First come named turns, each shown by rows before and after it. For each pair of rows after them, which turns, in which order, take the first row to the second? The first pair is done for you.
galef:
[-8  8  5 -9  7  0 18 12  0 -8 -7  1 -8  6 -3 11  9] => [ -1  15   7 -10   7  -4  16   7   4 -11   0  -5  -2   9  -6  10   2]
[  6   9  11   7  20 -13  -7 -15  -4 -42  33   6 -13  12   0  -7 -23] => [ 14 -14  18  22  18   2 -10   2  -2 -27  33  17 -13  11  -7 -12 -25]
[  7  17  15  -4  -4  10 -12 -13 -11   3  22 -11  10  -4   7 -15  -5] => [ 10  -3  15   8  -3  21 -11   1 -14  13  20   1   7  -6   5 -17  -1]
tuso:
[-2 12 -7 -1 -2 -6 -2 -2 -2 -9  3 -3  6  5  6 -4 -3] => [ 4 13 -1 -3  5 -6  2 -1  6 -7  7 -2  9  6  2 -2 -9]
[ 1  9  3 -5 -2  2  2 -6  1 -3  2  1  1  2 -4 -1  1] => [ 1  7  4 -4  1  3  3 -4  0 -5  1  3 -3  1 -5  2  0]
[-29   9 -15  11 -39   7 -15  -1 -16  -2 -22   4   2 -12  27  -6  15] => [ -4  27   4   5 -45   9 -17   2  15   5  -8  -9  30  -6   7 -16 -12]
[-21  31 -18 -14 -15 -20  -9 -19 -11 -15 -11 -20  -1   2  21   2  11] => [  2  44   2 -16 -13 -21  -6 -12  18  -6   2 -26  19   8   1  -3 -12]
nem:
[  3  12  -8   2 -10   8 -22   2 -10  -4  -5   0   8  -2   0  -1  26] => [  6  24  -3  -7  -5   0 -20  -6  -5  -9   2  -6   8   0  -3  -1  20]
[  6  19   1 -11  13  -5 -11 -15   5  -3  17 -11   2  10  -5  -7  -9] => [ -4   3   0 -12  29  -4   7 -11   0  -4   7   3 -18   4   1   7   8]
[  1  32  -1 -19 -14 -13   4 -11   7  -7  -9 -14  16  -3   3   5  -2] => [ -6  20  -1 -19   5 -14  19  -6   3  -9 -17  -3  -2  -4   4  21  10]

Each pair is two turns apart.
[  5  -2  -3   6 -36  14 -14   3  -4  11 -12  -7  23 -20  -6 -19  -6] => [  1 -24   5  10 -14  20   7  15  -1  17 -25  12   5 -22  -9   1  11]
tuso then galef
[  6  23  13  -6   7 -14  16  -3  14  -7   8 -27   6  -6  -7   9   5] => [ 12   9  20   2  18  -7  21   5  16  -2  15 -19   1  -3 -12   8   1]
tuso then galef
[ -5   8   7 -15  13 -10   4  -9   5   0  -4 -10 -11  -4   1  10   6] => [ -6  -9  -3   2 -13   7 -11   6  -8  12 -16  -8   0  -8   5  -5   9]
nem then nem
[-23  17   0 -16  27   6  20 -10  20 -28   2   5   0   3   2  11   6] => [-19 -10   1  -2  33  19  26   6  20 -18   1  17  -5   3  -4   8  12]
galef then nem
[  3  -1   2 -22   9  -8  22 -17  -5  -9  11   4 -18   8  10   7 -11] => [ 18 -14   8  -6   6   6  15  -4   1   6  21  10 -10  11  -3  -5 -21]
galef then galef
[  5  -8   1  -2  -7 -11 -16  -8 -14  -9   9   8 -14  10   7 -17  -4] => [ 10 -15   4   4  -9  -3 -17  -1 -12   0   8  10  -9  10   2 -22  -5]
tuso then galef
[ -2  10  16  -4  17  -7  19 -11  18  -2 -10  -1 -17   6  -7  18  -3] => [ -1 -11   4  20 -23  15  -4   7   2  16 -24  -3   6   4  -2  -4  -1]
nem then nem
[-10  -5 -29   7 -10   0  -6   0 -26  -4  -2  -4 -17  -3  18  -1   4] => [ -8  12 -23  -5  -1 -12  -2 -11 -18 -13   6 -12 -20   1  18   2  -4]
galef then nem
[ 15  17  -4  -6  19 -11 -12  -9  -2  -5  29   1   9   7 -10  -5 -21] => [-10   4 -20  -7  24 -13  -4 -10 -24 -13   6  11 -16   0   9  10   6]
nem then tuso
[  1 -19  -5   9  -7  12   5   6   8   4   3   6   2  -2 -11  -2   7] => [  7   1   1  -1  -1   2   4  -6  17  -3  17  -4   6   2 -14  -3  -5]
nem then nem
[ -5   9  -6 -15  -3  -5  -1  -9   0  -8  -7  -5   1   1   4   7   4] => [ -5  10  -5 -14  -8  -2  -1  -7   1  -3 -10  -8   7  -1   2   4   3]
nem then tuso
[  3   5  11 -17  31  -8  24  -3   8 -10   9   1 -19   2  -8  16  -2] => [-16  19 -15 -18  -3 -15   2 -19 -17 -18  -5 -12 -11  -2  15   6   9]
tuso then tuso
[  5 -20  -6  24  -8  18 -28  14 -25  14   2   0  -5  -4   4  -2  -1] => [ 12  18   7  -4  23  -9 -14 -12  -1  -6  27 -13 -11   2  -4  10 -21]
nem then nem
[ -2  14   2  -8  -6  -4 -14 -11   4   5  10  -2 -12  -6   4 -11  27] => [  1  13   7  -8   6  -5  -7 -11  10   6  15   1 -17  -5   1  -7  24]
galef then nem
[ -3  -7 -12   9  11   2  -7  -7 -11  -4   5  -7  -8   4  13  -8  -3] => [  1  -7 -11  12   1   9 -11  -5  -7  -1   6 -11   0   4   9 -14  -8]
tuso then galef
[  7  30   2  -3   4   0  -9 -14   2  -2   7  -3  11  -6  -4  -6 -14] => [ 14  16   9   4  20   6  -1  -5   7   6  14   7   5  -6 -13  -4 -15]
galef then nem
[12 -5  7 -5  6  6 18 14 13  8 -8 11 -4 -2 -6 17  5] => [ 19   6   6   2 -18  11   1  13  12  12  -5   1  16  -1  -8   0  -6]
nem then nem
[-20 -17  -8  10  12   2  26  24 -15   1 -11  19  -4   0 -19  19   9] => [-31  24 -18 -10  -8 -19  16  -1 -18 -17 -14  -5   6   2  -7  18   6]
galef then tuso
[-27  18   2 -16 -15  -8  14  -6  -3  -8 -35 -10  -7 -15  13   4  16] => [ -2  24  26 -20  -7  -4  20   2  30   0 -20 -12  11  -9  -9   1  -7]
tuso then tuso
[-29   9 -15  -3  -8   5  -5  -1 -14 -12 -16  -8  -4  13   9   4   0] => [-19  24   1 -13   6  -1   6  -5   8 -13  -7 -12   0  15   0  11 -14]
tuso then nem
[ -3   7 -12  -3  16 -14   9 -23  -5 -14   3 -10 -11 -11  16   5  10] => [ -3  -9 -22  15 -10   3  -7  -9 -17  -1  -6 -10   3 -15  19 -10  13]
nem then nem
[  0   3   8  -3  11   6  -4   7   7  11   0  -4  -6   9 -11   2   5] => [ -5  -2   1   1   0  10 -13   7  -3  13  -4  -3  -5   8  -5  -4  10]
tuso then nem
[  1   9   0  -7  40  -6   6 -14   3   5  31   3  -7   3  11  19   4] => [-16 -12 -23   9  17   5  -6  -4 -24  10   9   6 -11  -1  26  14  24]
tuso then nem
[  3   5  -4   7  -6 -16 -11 -11  -3 -11  15   2  -6   5   8 -10  -6] => [ -4 -10  -5  10   1 -11  -2  -6  -7 -10   5  13 -18   3  13   0   6]
nem then nem
[  8  -4  28 -14  49   5  25  -6   9   3 -14  -5 -20   7   4  19   5] => [-11   1  14 -15  42  -3  16 -17 -12  -8 -20  -7 -29   5  20  20  19]
galef then tuso
[  5  -6   4  12  -6   2  -1   4   3  15  -7   9  12   3 -13 -17   6] => [  8   9  11   0  10 -10   9  -7  12   6   5   5   5   5 -14  -6   1]
nem then nem
[-11   4  -8  -6   1  -5  -3 -10  -9  -6   1  -2  -8  -1   5   8  10] => [ -8   9  -4 -11   4  -7   0 -11  -5  -7   1  -4  -5   0   3   8   8]
tuso then nem
[  9   1  -7  15 -11  13   4  12   7  15   0  -2  18   2 -14   4   1] => [  0 -13 -12  17  -1  14   9  13  -4  12  -2   8   1  -1  -7  10  12]
tuso then tuso
[-13   9 -12 -10 -20   1  -2   4  -8  10 -21  -4   5 -10  10   0   9] => [  0  24   5 -21  -4  -6   9  -1  14   7  -8  -8   9  -7  -1   5  -5]
tuso then nem
[ -7   9   6  -4  -9  -6   3   7   4  -2 -16  -6  -3   5   1  15  14] => [ -2  11   4   0 -18  -4  -4   7   2   0 -13 -11   6   6   1   7   9]
nem then nem
[-13 -14 -11  14 -10   3  -6  -2 -22  -1  -6   1 -13  -1  12  -4  11] => [ -5  -2  -9  15 -23   2 -19  -8 -15   0   4  -9   2   2   5 -16  -4]
nem then galef
[-15 -15  -4   7  -4  21  14  14  -8   1 -20   4   3  -3  -2   5  13] => [-17  19  -4 -12 -14   3   8  -4  -1 -10 -19 -17  15  -1   1   5   5]
galef then tuso
[  2   0   8   1   8  -4  -1 -13  -6   5  14  10 -12   2  -1   3   2] => [  1   3   5   1   0  -6  -7 -16  -9   2  16   7  -7   2   1   0   2]
tuso then galef
[  1   7  -2 -10  -1  -2   6   2   2   1  -6  -8   5   0   1   3   8] => [10  3  2 -3 -2  4  3  7  5  5 -1 -7  8  2 -7 -2  3]
galef then galef
[ 12  12   3   2 -15   1  -8   4  10   2   9 -10  16   2 -11  -9 -14] => [  9 -16   2  16  -5  14   0  21   4  10  -1   8   2  -2 -11  -4   0]
galef then tuso
[-18   3 -11   1 -26   3  -8  -1  -7   5 -22  -7  14  -6  16  -2  14] => [ 12   1  20   1   0   7   7  12  28  16  -3   0  21   1 -11   5  -9]
tuso then tuso
[-13  13  -2 -11   1  -9   7  -4   6   5  -1  -7 -13  14  -1  11  16] => [  0  20   3  -9  -6  -6  -3  -5  15   8   9 -14   1  16  -9   0   1]
tuso then galef
[ -3  15  -4 -12  -3  -8   3 -11   2 -12   6  -7   2  -2   6  -2   0] => [ 10 -10   2   9  -4  10   0   7   4   3  12   6   6  -2  -6 -11  -4]
galef then galef
[ -7   1   0   4  20  14   6 -10   3 -15  22   5 -10  -2   1  -5  -3] => [ -9   3  -4   5  12  14  -2 -14  -2 -16  25   1  -8  -1   4 -10  -4]
tuso then galef
[ -2 -24  -4  16   1  13  -1  10 -12  10  -8   8  -6   1   1  -3  12] => [-12  -1 -15   7 -16   2 -11  -4 -19   1 -14  -6   3   0  11  -7  12]
galef then nem
[-17   4 -13  -1  -2  -8  -9 -14 -12 -10   7   0 -17   3  16 -10   1] => [  0   3   0   9 -13   3 -18  -1   0   3  16  -2   5   6   2 -23 -17]
tuso then galef
[ -6 -23   1  24   8  20  -3  29 -11  24   5  25  -2   5   1 -13  10] => [-30  31 -12 -17  12 -19   5 -11 -11 -10  -3   1 -10   6  21   6  13]
galef then galef
[  4  -7 -18 -18 -16 -17  10 -10   5  -4 -29  -8  -3   5   9  -8  16] => [ 10   0 -11 -25   1 -23  18 -15  15  -9 -16  -8  -6   7   3  -3  10]
galef then nem
[ -4  -2   7  22 -13   0 -11 -17 -14 -15  24  -9  -4  12   6 -16   1] => [  1  -8  18  22   1   2  -4 -15  -5 -12  31  -4 -11  15  -1 -13  -4]
nem then galef
[  2  11  -6 -18  17   0   6 -12   1 -13  -5  -6  -7   1 -13  18   5] => [ 13  15  -1 -14  11   1  -5 -11   5 -11   8 -12   3   4 -18   7  -7]
tuso then galef
[ -2  -2  -8   4 -12  14 -24   0  -1  -1 -16  -1  -1  -3  18   3   5] => [ 15  12   9  -3   0   9 -20  -2  21   0   0  -6   6   2   2   3 -15]
nem then tuso
[ -1 -16  -4   5   1   3 -13  -3 -14   9   2  -5   2   1  -6  -6   6] => [  8  -7   5   0   8  -2 -13  -7  -4   6  12  -9   6   4 -12  -7  -6]
nem then tuso
[-11  14 -21   1  -1 -16  -8  -8 -16 -15  10  -6  -5   5  14  13  12] => [ 14  12  -5  12 -11  -2 -17   5   2   1  24  -9  20  10  -6  -4 -12]
tuso then galef
[ 14  20   3  -6   4 -10 -12 -12   6  -3  24 -14   4   6  -6  -5 -22] => [ 11 -24   4  16  14  11  -6  12  -5  11  19  10 -14   2  -6  -3  -7]
galef then tuso
[ -6  11   5 -10 -28   1   8   9  22   7 -28  -8  21  -1  -1   3  -1] => [ -9  12  10 -18  -9  -7  21   4  26   0 -28  -1   5  -2  -1  17   5]
nem then nem
[-12  -2  -3   2  17  -6  13  -9   1 -12  12  -6   1   6  -2  29  -3] => [-24 -13 -16   9   1   0   6  -5 -14  -8   1  -4   2   3   6  23   7]
tuso then nem
[-9  2  3 -7 33 -5 -8 -1  4 -5 -8 -9 -9 25 21  4 -5] => [-10 -11  -5  10   9   7 -22   9  -7   6 -16  -9   5  22  23 -11  -4]
nem then nem
[ 10  -5  30   2   9  -4  12  21  10  11  14  -4  15  -8 -14   6 -16] => [ -3 -18  23   1  14  -4  24  22  -1   9  -4   6  -1 -13  -5  17   3]
nem then galef
[ 11  -4  18   7  15   4   0  11  13  10  22   8  -2  -7 -18  -2 -11] => [ -4 -19   0  21  -3  10 -12  14 -11  11  10  14  -6 -11  -6 -12   2]
tuso then nem
[  5   0  -4  17 -26   6  -6  10  23  23 -19  -6  22  -3  -4 -13 -10] => [  0  -6  -4  15 -22   8   5  14  22  25 -27   1  16  -5  -3  -3   1]
galef then tuso
[ 13   9   8 -23   0   1  -1 -12  -3   1   2  -7   1   9  -5 -13 -12] => [ 16  -4  11 -18   8   6   4  -3  -1   5   5   1  -4   9 -10 -13 -11]
galef then nem
[-15 -16 -15   9 -10  -1   2   9  -9  16 -12   2 -10   2   2  -3   3] => [-11  16 -14  -8  -9 -18  -3 -11   3   2   0 -15  -2   6   2  -3 -11]
galef then galef
[ -2 -19  -9  14 -15  10 -18   2 -17   7   3  -1   1  -1   6 -13   3] => [ -4   5 -11   0 -19  -3 -22 -14 -14  -4   6 -14   6   1   9 -13  -2]
galef then nem
[ -2   2  17  -8  -1   8  24  16  21  13   7  10  32   5  -7 -10   1] => [-15 -11   9  -8  15   6  33  14   7   6   2  21   8   1   0   2  19]
nem then tuso
[  8  -5  -7  14 -24  12 -15   7  -5  11  -5  -4  16   0   0 -18  -5] => [ 16 -23   5  17   4  16   2  15   5  14   2  11   1  -1 -10  -6  -3]
tuso then tuso
[  4 -16   0  17  13   7 -18   5  -9   0  27  11 -15  -5  -8  -9   1] => [ -2  -1  -8  12   1   1 -29  -5 -14  -6  29   1  -8  -3  -3 -14  -4]
tuso then nem
[  6  -8  17 -12  21  -7  -1   1   2   3  10   7  -5  -3  -7   9  15] => [ -2   7   8 -17  12 -16 -10 -13  -8  -8  12  -2  -3  -5   0   5  16]
tuso then galef
[  1 -27   5  13   3  17 -10  12  -8   8  -5  28 -16  -7 -18  -1   8] => [  2   5  -5   6 -28   7 -37  -7 -10  -3   5   4   7  -4 -13 -21  -9]
tuso then nem
[ -9   8 -13   4 -15  -2 -14  -8 -12  -3  -6  -6   2   0  11 -10   3] => [-10  15  -7  -7   8 -10   2 -14  -6 -10  -1  -5 -12   1  10   5   6]
nem then nem
[ 16  11  13  -4   1  -3  -1  -3  17   3  11  -5  16   5 -11  -1 -12] => [ -5  -5   0  -5  20  -7  14  -3  -3  -5  -1  10 -16  -1   3  17  14]
nem then tuso
[-27 -12 -14 -15   7  -7  15   2 -20  -3 -20   6 -21  -6  15  21  33] => [  0  33   1 -25 -30 -11  -6  -3  13   8 -10 -26  36   1  -4  -4  -6]
tuso then tuso
[  4 -21 -10  13 -12   8 -10   6  -3  19   6   3  -3  10   7   8   2] => [ 13   5  -1  -4   3  -8  -6 -10  11   6  24  -8  -3  14   1  13 -12]
nem then nem
[ 23  -4   3  16 -12  10 -26   4   7   7  24  -5  23   6 -16 -27 -22] => [  8 -37  -4  22  23  12  -4  10 -10   4  18  22 -23   1  -6  -5   7]
tuso then tuso
[  9  43   6 -15  -1 -18 -12 -24  11 -11  22 -28  16   1  -6  -9 -24] => [  4 -18  16   2  48   1  28  10   9   4   5  16 -29  -4  -9  21  10]
tuso then nem
[  7  -3   9  -7   6 -14   7   0  -1  -1 -16   0   0 -11  -4  22   4] => [ 11  -4   6   0 -18  -6  -8   4  -6   5 -18  -6  14 -10  -3   7  -4]
nem then nem
[  1   7  -1 -11   0  -2   1   0   3   5  30  -6   3   0   0 -16 -28] => [-14  -2  -9 -15  14  -7  13  -5 -11  -3  19   4 -22  -5  13   0  -5]
nem then tuso
[-10  -1  20  14  -6  -4  -3  -2 -12  26   9  -7   0  -1  20 -13   9] => [ -9   9  24   5   8 -15   3 -11  -4  18  18 -10  -4   1  19  -5   6]
nem then nem
[-18 -12 -18 -17  -9  -1   2  -3 -15   7 -11  -9   4  -2  10  20  29] => [ -6  11 -14 -21 -19  -9 -12 -17  -5   2   5 -23  19   1   4   8   9]
nem then nem
[ -7  34  -3 -15  -2 -23   5  -6   5 -16  -5   3   2  -1   9  -3   5] => [-15   5 -11   1 -11  -6   2  12  -8  -2 -25  17  -2  -4  15  -3  20]
nem then nem
[  3  32  -9 -20 -19   0  -5  22  10 -14 -17  -5  22  26 -14 -16  15] => [ 17  30   4 -19  -1   1   1  23  22 -12  -1  -2  16  29 -25 -15   4]
nem then galef
[ 12  11   8 -11   6  -8   0 -13   7  -5  26  -8   3   3 -10  -4 -23] => [ 11 -15  10   0  24   1  11   0   3   0  25  10 -13   1 -13   3 -12]
tuso then galef
[-23  21   6 -16  -1 -15  13 -31   0 -19 -13  -7  -5   4   3  15   3] => [-25  19  -1  -9 -27  -7   6 -22  -2  -8 -27 -12  11   2   7   6   7]
nem then tuso
[ 12   5  -3  12 -22  -6 -11   0   1   8   7  -8  15   2  -1 -13  -9] => [ 12   5   8   0  17 -19  12  -6   9  -1  17   1 -11   4  -7   6  -7]
nem then tuso
[  7 -18   4  13  -7  14   6  21  10  17 -15   9   0  -4  -6   6   3] => [ 14 -15  10  14  -1  14   4  21  16  16  -3   9   0  -1 -12   5  -7]
nem then tuso
[-18  -2 -22  15  -1  -2  -8  -5 -22  -7   0  -1 -16  -6  14   2   4] => [-17  11 -17   5   6  -9  -5 -14 -13 -15   7  -5 -18  -6  13   6  -2]
galef then nem
[  3   2   6   2  20   0   1 -11  -1 -11  17   0 -18   8  -4  -1  -6] => [  0 -16  -3  19  -1  14  -9   1 -13   1   4   4 -10   6  -3 -12   4]
nem then nem
[ -8 -10 -10   5 -16   5 -15  -4 -17   2   5  -6   0   0  15  -8   8] => [  9   6   7  -4  -3  -1 -10 -10   7   0  24 -13   7   6   2  -8 -13]
nem then tuso
[-13   9   5  -2 -28 -10  10  -5 -15  21 -41   1   2  11  25   4  36] => [ -3  42  14 -18 -23 -25   4 -23  -1  10 -20 -12  12  17  17  -1  12]
nem then nem
[  1   4  -7  -3   7 -18 -13  -6 -17   6   7  -5 -24   7  11  12  12] => [  4   3 -11   7  -8 -11 -25  -5 -21  10   3  -8 -10   8  12  -1   7]
nem then nem
[ 17  10  16  -7  23   3   9   1  17   0  18   6  -7   2 -23  -2 -19] => [ -7 -19  -8   6  18  12   8   8 -16   1  -3  22 -29  -8  -3   5  12]
galef then tuso
[ 12   9  11   0  -7  11  17  22  24   9 -13   0  10  10   2   3   6] => [  3  16   5  -9  -5   5  20  16  19   3 -19  -1   5  10   9   9  13]
galef then galef
[-10   3  -5  -4   5 -10   7  -3  -6 -13   1  -3 -16  -1   5   7   7] => [ -1  13   1  -8  -9 -10   0  -4   5  -9   6 -15   2   0   0  -1  -7]
tuso then tuso
[ -8 -11   1  -1 -10  11  -8   7   1  14  -6  -2   0   0  10   2  13] => [ -1  12   9 -14  -2  -3  -6  -6  12   6  10 -13   1   3   4   3  -1]
nem then nem
